Rows are one point carried round by a steady rotation, each followed by how many ticks it has turned.
The counts run from 0 to 351.
[116 131 135 109 166 121 122  89 130  99 102 153 131 136 154 107 109 131
 134 135 161  70 117  99 140 127  93  91 161 112 177 104 129 129 110 164
 190  72 157 163 132 155 137  93 111 131 139 128 143 106 142 100  80 135]
107
[141 126 130 132 147 118 147  90 163 114  86 164 141 146 124 163 149 104
 150 110 160  81 114  92 145 123  79  94 173 146 148 150 108 159  94 159
 166  82 181 156 138 155 120 153  86 118 146 109 137 139 116 134 121 108]
203
[111 139 159  98 168 132 106 106 122 118  90 132 133 144 142 118 108 139
 158 118 171  91 112 122 141 112  93 106 133 141 156 110 125 134 116 135
 210 102 186 162 134 148 123 124  95 115 162  90 151 142 109 119  87 148]
98
[136 126 172 119 151 110 110 100 146 146  86 154 115 153 138 125 114 118
 138 102 138 100  94  87 157 127  96  94 139 160 153 137 114 107  96 160
 194  75 164 174 116 170 132 128  94 113 139 128 101 146 116 125  97 106]
77
[141 162 143 123 135 106 121 119 105 108 103 153 134 172 117 151  93 147
 147 104 146  64  99  73 156 143  72 129 137 123 155 155 144 139 109 144
 191 116 162 149 134 174 150 147 119  91 132 114 156 146 128 147 105 101]
139
[125 125 155 144 150  92 122  72 120 102 108 140 117 138 151 122 115 102
 157 127 147  62 105  86 133 127  87  90 149 109 161 131 135 121  95 155
 188  91 159 172 143 166 131 117  80 127 132 108 142 120 128  93 128 114]
264
[125 139 166 110 159 125 114 120 145 144  82 164 128 140 137 140  83 127
 129 110 136  95  93  96 156 137  67 110 165 141 154 150 127 134 102 157
 181  87 174 165 130 174 148 153 137 107 148 116 116 153 131 147  79 101]
219
[127 143 144 132 154 137 102 127 126 128  63 157 145 158 128 165  82 128
 132 114 137 102 109  86 174 153  67 100 146 143 153 149 143 130 110 150
 189  89 177 150 135 162 143 130 120 104 141 154 100 143 135 160  93 129]
221
[125 132 158 116 170 125 114 101 145 109  86 143 124 144 126 136 124 146
 147 123 178 100 121 118 169 143  94  84 131 126 169 110 126 130 128 141
 193  73 173 166 142 149 118 120  87 123 156 112 146 133  97 137 115 166]
96
[116 121 132 163 149 122 128 101 140  97 104 156 135 152  99 156 115 118
 146 123 152  73 100  86 169 136  75  84 137 108 152 176 117 123 107 139
 152  86 183 138 144 172 137 167  80 119 160 119 123 113 134 129 127 131]
55
[122 137 140 110 178 115 123  96 146 101  87 152 109 143 123 133 133 135
 144 128 163  78 141 106 163 145  96  82 147  88 155 129 141 115 149 133
 190  90 170 145 138 154 152 120 104 134 172 105 144 110 128 125  87 147]
248
[ 96 150 161 133 157 136 104  97 105  97  76 131 140 162 135 142 101 100
 157 131 145  77 109 108 151 127 100  94 139 113 167 120 144 140 129 133
 206 112 186 160 146 150 130 104 115 132 154 130 162  89 140 127 122 139]
256
[ 96 142 137 134 160 119 108 117 154 116  98 154 140 125 134 116 112 106
 141 141 152  67 119 126 164 131  82  98 166  88 187 129 139 122 123 147
 197  88 163 161 156 161 124 145 119 143 138  99 139 123 135 126  88 129]
31
[101 167 140 119 147 145 113 124 142 118  94 140 161 160 116 113 130 114
 147 143 161  76 115 107 162  99  94 115 148 123 178 110 120 136 121 126
 222 111 167 158 130 150 106 150 109 121 153 106 162 122 131 136  97 123]
174
[139 158 178 127 150 112 139  93 109 123 108 163 133 165 120 147 132 130
 136  92 143  68  76  97 158 115  78 133 152 139 160 151 123 164 111 126
 178 112 175 175 136 158 130 144 103  97 155 108 153 117 122 126 139 115]
280
[125 141 115 108 146 137 120 126 128 121 109 150 141 178 101 130 143 142
 146 110 137  69 127 108 175 127 105 119 143 129 175 143 150 104 129 111
 219 122 182 144 129 160 124 144  95 109 162 150 126 125 127 120  81 148]
165
[103 120 107 129 161 148 112 116 140  95  97 150 166 150 113 143 115 137
 152 128 144  83 143 105 170 141 101  96 130 112 180 117 134  93 118 141
 201  94 184 146 142 155 126 140 115 137 130 140 159 115 128 143  69 140]
24
[117 115 154 141 153 114 111  90 107  82 102 126 125 146 151 148 102 101
 159 127 142  80  99 102 143 136  86  74 137 109 167 137 147 121 110 145
 189  97 179 156 160 161 123 119  91 128 135 139 145 104 131 108 139 144]
262
[138 130 132  89 130 114 127 108 159 138 111 163 123 153 134 128 128 130
 138 109 140  78 110  83 162 134  95 115 153 126 166 164 133 118  89 169
 199  93 155 152 138 177 138 134 140  98 140 133 131 144 114 122  69  88]
1
[143 106 160 106 159 119 128  94 155 132 105 165 110 152 139 125 134 137
 139  99 132 100 106 104 172 146  94  91 146 144 155 156 130  99 104 143
 192  76 178 159 129 168 139 122  92 117 152 143  93 133 114 118  90 138]
81
[129 142 132 106 162 124 111 113 150 132  80 145 146 161 122 144 125 127
 172 108 150  74 141 114 156 113 113 126 148 139 166 112 136 107 111 143
 212 116 174 160 134 150 112 148  98 117 141 113 157 161 104 139  79 113]
17
[114 128 123 122 143 148 119 112 136 100  99 127 139 149 144 115 125  84
 159 144 145  80 111  97 123  99  79 111 174 134 169 133 133 121  85 141
 206 112 180 152 132 164 119 140 100 127 138 123 138 126 145  95  95 108]
184
[119 115 117 143 144 133 140  85 131  99  92 146 140 138 127 157 145  65
 131 134 143  78 127 104 146 137  84  82 177  93 172 141 150 127 115 138
 198  95 183 157 154 157 111 122  91 148 144 132 132 122 123 121 112 134]
40
[129 146 141 148 149 132 124 109 125 108  75 149 135 172 114 159 102 110
 145 111 140  71  98  75 138 120  71 112 153 131 135 158 127 145 106 136
 180 114 191 154 114 169 147 162  90 104 159 112 119 122 152 123 116 110]
58
[124 155 126 109 144 126 134 113 154 123 100 159 144 166 105 105 162 129
 137 119 152  59 136 105 169 116 102 125 155 121 180 115 119 115 126 130
 220 102 155 159 118 154 117 143 106 132 153 120 145 125 127 130  79 122]
168
[143 135 149 135 139 115 135  88 122  97 114 164 134 159 105 159 138 146
 128 102 158  92  89  90 173 142  70  99 133 123 158 150 121 144 108 139
 177  77 167 158 144 161 124 146  86 102 136 109 152 124 104 151 141 134]
283
[117 119 132 101 169 130 128  89 129  87 100 149 122 140 145 125 113 132
 142 131 155  82 116 106 141 140  84  80 158 110 180 118 135 120 115 151
 186  72 167 153 141 151 134  93 104 137 144 140 144  98 140 105  87 155]
106
[152 132 149 118 145 138 132 104 105  87 101 152 135 182 104 163 124 146
 138  94 149 103  93  76 152 136  72 110 131 149 156 147 131 127 104 126
 187  89 177 153 133 164 129 130  91 100 121 141 155 123 109 142 126 132]
287
[153 133 145 110 146 130 140  92 123 100 119 162 123 168 108 134 139 152
 129  94 155  97  90  70 151 131  68 104 135 131 154 133 118 115  91 144
 175  71 160 161 127 168 137 137 108 105 126  97 157 136 109 141 103 106]
289
[137 122 146  97 158 119 121 122 168 120  94 157 135 148 120 162 137 128
 157 110 149  87 134 125 182 137 104  98 156 139 186 138 137 106 126 138
 191  96 178 150 162 150 108 148  93 120 148 135 146 153  90 149 100 147]
15
[108 123 124 151 132 123 112 100 120 115 100 132 176 139 137 168  98  99
 164 128 141  73 109  95 152 121  90 112 146 131 170 143 131 150  84 167
 196 120 183 161 159 159 106 137 109 118 117 149 154 136 124 121 119 109]
342
[125 126 130 135 149 148 131 101 132 117  78 159 169 165 110 169 105 136
 149 100 143  90 104  77 141 117  85 105 129 154 133 141 110 138  90 163
 173  99 195 154 113 163 138 146 118 106 139 127 151 114 130 135  83  90]
210
[133 128 152 120 144 116 100 101 130 151  86 147 133 158 135 124 105 128
 144 103 140 106  98  85 164 125 102 110 118 156 140 141 122 110  87 150
 214 103 174 169 119 175 133 125  94  99 138 129 102 147 115 118  92 108]
78
[109 123 171 118 182 109 110 110 145 149  78 156 123 148 127 126 107 128
 157 100 147  66 120 107 165 115 122 103 142 135 172 117 132 113 132 162
 179  92 170 170 131 165 123 131  88 129 162 111 122 141 112 113  84 131]
239
[111 118 132 140 140 107 119  84  90  96 118 128 133 146 139 133 104 111
 160 119 141  73  93  90 138 132  90  99 127 106 140 153 140 127  88 136
 205 119 194 158 138 169 144 118  94 119 138 132 137 114 129  87 121 116]
266
[141 131 147 142 145 123 133  91 158  96  91 167 115 158 109 148 133 120
 131 121 152  90 108  74 160 144  69  85 155 111 131 161 122 138 107 141
 175  81 172 148 120 177 151 152 110 114 160 102 130 115 132 146 107 106]
61
[135 146 117 107 148 114 127 107 166  74  97 148 131 140 144 140 129 119
 156 152 163  66 141 115 142 137  83  96 182 111 185 134 141 138 114 144
 199  86 161 136 148 144 128 127 106 121 142 135 156 129 143 124  97 136]
329
[114 111 112 152 127 117 119 100 130 111 106 147 171 129 140 164 108 105
 166 131 139  73 114  98 166 133  86  90 138 114 180 157 136 135  82 163
 186 100 186 154 168 163 112 140 105 124 114 153 150 128 110 122 124 119]
343
[117 122 115 115 157 134 112 119 139 106  91 151 149 154 122 156 126 139
 168 118 153  91 143 121 172 137 100  98 135 120 172 127 148  94 119 136
 209 108 194 143 148 155 112 146 103 124 141 134 162 141  96 145  82 149]
19
[138 145 153 109 148 142 132 108  90 100 104 147 140 184 108 159 115 140
 141  90 144  91  79  85 145 130  70 120 136 152 147 141 132 136  96 123
 188 108 184 167 124 160 129 140  95  91 138 120 153 136 116 131 124 122]
286
[113 146 135 125 174 112 109 103 123 118  72 144 123 155 128 126 103 138
 158 114 150  54 135 107 146 131 109 111 148 120 151 118 134 119 137 141
 201 120 178 154 115 159 142 127  86 120 168 113 124 135 140 109  84 147]
245
[157 169 153 104 137 113 130 105 129 108  94 164 119 170 124 146 126 131
 129 103 143  75 108  76 157 142  75 125 163 125 160 139 144 126 106 147
 200  94 145 161 135 165 143 127 125  99 122 120 155 151 133 146  98  86]
143
